One turn moves every row onto another: examples first, then more rows asked
tovus: [-2.42 -0.69  3.67 -1.57 -1.55 -0.54 -3.56  0.27 -0.09 -1.55  1.44 -1.22]
Lenel: [ 1.88  1.13  4.15  0.25  1.82  0.84 -1.32  2.30  0.47 -2.37  0.21 -3.83]
vasep: [ 1.37  0.67  1.85  2.03  2.58 -1.31  0.87  0.52  2.55 -0.22  0.35 -2.22]
Pupag: [ 1.69  1.61  1.96  2.53  2.38 -0.80 -0.25 -0.15  2.53  1.17  0.14 -1.11]
kof: [ 1.63 -0.13  1.50  2.67  2.39 -1.11  0.74  0.72  3.02 -0.41  0.99 -1.74]
kekur: [ 2.79  1.15  3.35  2.49  0.61  2.17 -3.62  2.34  1.21 -0.95  1.65 -1.34]
figat: [-0.99 -1.41 -0.09  0.17 -0.76 -0.26 -3.02 -3.56  1.44 -1.36 -1.18 -0.87]
fizo: [ 1.87  0.93  1.66  3.09  2.18 -0.51 -0.48  0.23  3.01  0.81  0.86 -0.67]
satov: [-1.05 -2.04 -0.05  0.21 -0.64 -0.35 -2.64 -3.28  1.57 -2.03 -0.99 -1.35]
kegu: [ 1.89  0.16  1.42  3.17  1.98 -0.65  0.13  0.65  3.05  0.20  1.17 -0.90]
supa: [-0.49  0.29  4.28 -1.01 -0.39  1.15 -4.55  1.33 -0.86 -1.50  1.55 -0.30]
kudeb: [-0.65 -2.03  0.16  0.96 -0.11  0.75 -4.49 -3.31  1.66 -1.19 -0.24 -0.78]
Fureb: [-1.26 -1.08  1.03 -0.53  0.66  0.00 -3.52 -3.58  0.98 -1.16 -1.63 -2.14]
meso: [-1.15 -3.18  0.23  0.26  0.26  0.16 -2.77 -2.61  1.62 -2.51 -0.26 -2.10]
Suran: [ 2.54 -0.61  1.45  2.92 -0.72 -1.98 -1.14  2.06 -0.09  0.16 -2.80 -1.98]
beb: [-0.59  0.23  4.51 -1.51 -0.01  0.66 -4.02  1.42 -0.99 -1.98  1.14 -0.89]
vogun: [ 4.27  0.61  1.68  3.44 -0.99  0.22 -1.96  1.09  1.40  0.64 -1.36 -1.56]
Diniz: [ 3.71  1.66  2.42  2.38 -0.47 -0.28 -1.63  0.78  0.87  0.84 -2.32 -2.43]
sagi: [-1.41 -2.25  0.67 -0.45  0.73 -0.36 -2.76 -3.08  1.07 -2.19 -1.05 -2.61]
Nive: [-2.43 -1.15  3.57 -1.19 -1.54 -0.48 -3.30  0.66  0.03 -1.95  1.65 -1.23]
lozo: [-0.36 -1.11  3.79 -0.45 -0.63  1.06 -3.95  2.04 -0.40 -2.63  2.37 -0.40]
Dute: [-0.63 -1.15  4.05 -0.92 -0.22  0.72 -3.37  2.04 -0.68 -3.05  1.92 -1.08]
zom: [ 2.63 -0.80  1.49  2.95 -0.77 -1.88 -1.10  2.17 -0.10  0.05 -2.69 -1.88]
gipa: [ 2.67 -0.28  3.17  2.38  0.65  1.83 -2.37  2.92  1.33 -2.39  2.16 -2.18]
Ruri: [-0.88 -0.47  4.32 -1.60  0.03  0.66 -3.36  1.84 -0.92 -2.71  1.41 -1.34]
sif: [-2.41 -0.43  3.61 -1.28 -1.54 -0.12 -4.02  0.07 -0.05 -1.13  1.55 -0.78]
fise: [-0.99 -2.02 -0.26  0.54 -0.86 -0.22 -2.86 -3.21  1.67 -1.76 -0.78 -0.98]
dop: [ 3.29  1.25  2.56  1.66 -0.07 -0.81 -0.64  1.06  0.76 -0.07 -2.68 -3.43]
nemon: [ 2.69 -0.42  1.61  2.82 -0.70 -1.82 -1.33  2.06 -0.18  0.36 -2.90 -1.76]
fub: [-2.12 -0.64  3.41 -0.82 -1.85 -0.12 -4.15  0.19  0.06 -1.14  1.84 -0.47]
dosob: [ 2.59 -0.85  1.30  3.11 -0.93 -1.77 -1.16  2.16 -0.01  0.21 -2.65 -1.74]
pomeb: [-0.84 -1.15  0.71  0.23  0.30  0.43 -4.26 -3.63  1.33 -0.53 -1.07 -1.13]
Mugu: [-0.76 -3.00  0.12  0.97 -0.21  0.52 -3.56 -2.74  1.79 -1.84  0.16 -1.34]
lof: [-1.07 -1.29  0.20 -0.13 -0.69 -0.42 -2.82 -3.51  1.55 -1.54 -1.47 -1.22]
fud: [ 4.22 -0.57  1.39  3.75 -1.13  0.07 -1.02  1.88  1.77 -0.52 -0.81 -2.15]
Vupu: [ 1.45  1.44  2.15  1.97  2.72 -1.12  0.41  0.00  2.44  0.61 -0.03 -1.88]
Muf: [ 2.54  2.39  3.89  1.56  0.85  1.86 -3.51  1.67  0.57 -0.39  0.61 -1.86]
rer: [-0.78 -1.79 -0.08  0.52 -1.02 -0.24 -3.07 -3.48  1.71 -1.57 -0.93 -0.75]
duk: [-1.11 -1.61  0.24  0.00 -0.82 -0.55 -2.57 -3.39  1.44 -1.85 -1.35 -1.47]
Nit: [ 2.68 -0.43  1.51  3.02 -0.79 -1.66 -1.52  2.15 -0.05  0.37 -2.83 -1.68]
Veso: [ 2.06  2.46  4.44  0.37  1.57  1.27 -2.35  1.72  0.13 -1.02 -0.08 -3.17]
nofu: [ 2.66 -0.76  1.30  3.11 -0.89 -1.73 -1.35  2.15 -0.05  0.25 -2.58 -1.64]
Sedob: [ 3.19 -0.14  2.10  1.93 -0.11 -0.95  0.28  1.65  1.14 -1.18 -2.29 -3.82]
Bolo: [ 2.12 -0.18  3.50  1.30  1.37  1.16 -1.17  3.10  0.95 -3.19  1.22 -3.45]
Foro: [-2.23 -1.43  3.24 -0.78 -1.87 -0.08 -3.54  0.71  0.13 -1.88  2.08 -0.85]
fike: [-2.16 -1.18  3.29 -0.67 -1.86 -0.08 -4.01  0.47  0.16 -1.39  2.10 -0.48]
kapi: [-0.34 -0.42  4.05 -0.50 -0.49  1.29 -4.54  1.66 -0.55 -1.98  2.04 -0.03]
Bebe: [ 3.55 -1.07  1.65  2.88 -0.64 -0.44 -0.13  2.08  1.54 -1.44 -1.08 -3.11]

kapi moves to supa
Sedob moves to Bebe
Where do these go?
Lenel moves to Bolo
satov moves to fise
Nive moves to Foro
Mugu moves to kudeb
kegu moves to fizo

